The same turns and mirrors carry the whole set onto itself and the rows of a family onto each other. Which other rows belong to the same family as each row named below? List them in the order they appear above.
These 32 rows form 4 families of 8 rows each.
z_851: [ 42 -16   0   5 -25  -3  12 -18  -3   3  15   3   2  22  28 -17 -39 -24
  -5]
z_397: [-41   7 -12  -2 -18  18   5  20 -33  14 -18  11  10  21   2   8  25  -5
  -9]
z_192: [-17   4  -2  -9   3  18   3  28 -36  17 -14   0   4  21  -6   9  17   3
 -31]
z_527: [-17   6 -22   3 -31  -1  -1  26 -10  32 -10  -5 -17  18 -22  18  -2  15
 -22]
z_634: [  1  -6  14   6 -23  19  20   6   7 -20  21  10  38   7  26 -33  -2 -31
  -4]
z_863: [-35   9  14   5 -30 -14   9  20 -21  29 -25  -7  -3  21 -17   7  -9   8
  -7]
z_19: [-24  -1  25   9 -22  -8  13  12  -7  22 -17  -9 -15  23 -12  18 -18  18
  -6]
z_984: [ 36 -19   5  13 -37  -6   9   3  13   4  17  -8   8  16  18 -14 -50 -25
 -12]
z_954: [-17   6 -22   5 -20   3   3  11 -25  44 -22   3 -18  24  -1  22   0   7
 -12]
z_126: [-40   3  -3  14 -30 -10   8  26  -7  24  -6  -2 -10  14 -22  13  -1  15
  -7]
z_779: [ 42 -19   0  20 -23   2  27  -4   6  10  19  -7   1   7  22 -12 -34 -32
  -8]
z_505: [-37  -3 -14 -14 -35  12  -7  18 -22  14 -18   1   6  35 -17  -4  23  -3
 -15]
z_96: [-16  13 -15  -5 -37  -3   1  18 -22  40 -29  -9 -10  26 -17  11 -10   5
 -18]
z_942: [ 33 -15 -19   4 -32  25  20  -3  -3  -7  16   1  21  11  26 -20 -10 -50
  -8]
z_804: [ 34 -11  15  17 -19  -5  20  -6  18  20  18  -2  -1  10  22 -17 -40  -8
 -10]
z_843: [ -4   6  -1 -22 -13  32   0  30 -23  -1 -16 -11   8  23 -16  10   9   2
 -36]
z_349: [ 12 -17  11   8 -37   9  12  14   7 -26  25   0  36  10  18 -24 -25 -37
 -10]
z_676: [ 18 -17  -8  27 -40   2  29 -12   9   6  18   4   7   7  28 -12 -27 -40
  14]
z_803: [-18  14   3 -13 -16   9   3  35 -31  13 -20 -12  11  18 -23   1   3   2
 -33]
z_261: [ 17 -15   2  14 -37  -6  16 -23  -1  -3  15  11   9  20  34 -20 -32 -30
  16]
z_879: [-39  18 -11  -8 -37  11   3  29 -28  13 -25   0  15  18 -16   2  12  -7
 -13]
z_22: [-33   1   9  15  -8  -7  12  15 -23  34 -15   3 -11  19  -4  16   0  13
  -7]
z_872: [-26  -8   6 -16 -14   6  -5  26 -24  12 -13  -8   4  33 -24  -4  16   6
 -29]
z_491: [ 30 -11 -19  -3 -46  20   3  13   6 -17  17  -1  29  15  20 -20 -25 -43
 -17]
z_20: [ 20 -21  12  14 -20  14  27   2  -1 -16  23  -1  26   5  23 -26 -11 -43
  -4]
z_284: [ 34  -2 -20 -11 -25  33   9   6   3  -5  15   5  26  12  25 -27  -5 -33
 -25]
z_598: [ 14 -17  -6  19 -58  -5  10  -4  16   2  15   4  12  17  24 -15 -42 -34
   9]
z_918: [ 13  -4 -16  20 -50   1  17 -16  21  22  10  12   1  14  32 -15 -28 -23
  15]
z_469: [ 29   2 -26   6 -33  19  15   1  -5 -21  25  12  22   3  28 -13 -20 -35
  -5]
z_318: [-13   8 -21   0 -45   7   3   4  -8  35 -27  -4 -21  29  -7  25 -14   6
  -3]
z_856: [ 24  -3   3  12 -18   9  21   6  -3 -29  32  10  26  -1  25 -17 -23 -27
  -7]
z_888: [-44   9  -1  -8 -33  27   6  22 -19 -10 -16   3  19  21  -7   7  19  -7
  -4]

Which other rows belong to the same family as z_505? z_851, z_527, z_126, z_261, z_872, z_469, z_856
Which other rows belong to the same family as z_284? z_634, z_19, z_804, z_843, z_918, z_318, z_888
Which other rows belong to the same family as z_491? z_397, z_192, z_984, z_954, z_349, z_22, z_598

The same turns and mirrors carry the whole set onto itself and the rows of a family onto each other. Which other rows belong to the same family as each row named below? List them in the order they appear above.
These 15 rows form 5 families of 3 rows each.
z_498: [-11   3 -14  -2  -5 -47 -22 -17  12   3]
z_963: [ -1  12 -13   1  -5 -43  -4 -18  30  15]
z_334: [ 20 -17 -32   1 -16   4   8  28   3  -9]
z_521: [ 12 -16 -25   2 -24   1  25  30   0   3]
z_379: [ 14  15  24  -1  12  11   7 -14 -14  -4]
z_631: [ -1   2 -21   6   0 -39 -13 -27  23   6]
z_553: [ 23   1  28   0   1  13  -5 -21 -12   2]
z_858: [ 14  -7 -21  11 -25  -2  16  35   8  -9]
z_965: [-15   6 -15   4 -15 -44 -10 -18  23   8]
z_4: [  0 -10 -38  15 -14  12  18  20   6   6]
z_987: [ 10  15  32  -5  -1  11   9 -18  -6   4]
z_582: [ 18 -19 -31   4 -12  -5  15  30  -5  11]
z_383: [ -1  -1  21  -8  -6  16   8 -23 -16 -13]
z_327: [-13   0 -18 -13 -11 -28 -16 -27  18  23]
z_989: [ 20   1  37  -4  -9   0  10 -17 -11   4]

Which other rows belong to the same family as z_989? z_963, z_858
Which other rows belong to the same family as z_987? z_521, z_965
Which other rows belong to the same family as z_582? z_498, z_379
Which other rows belong to the same family as z_327? z_4, z_383

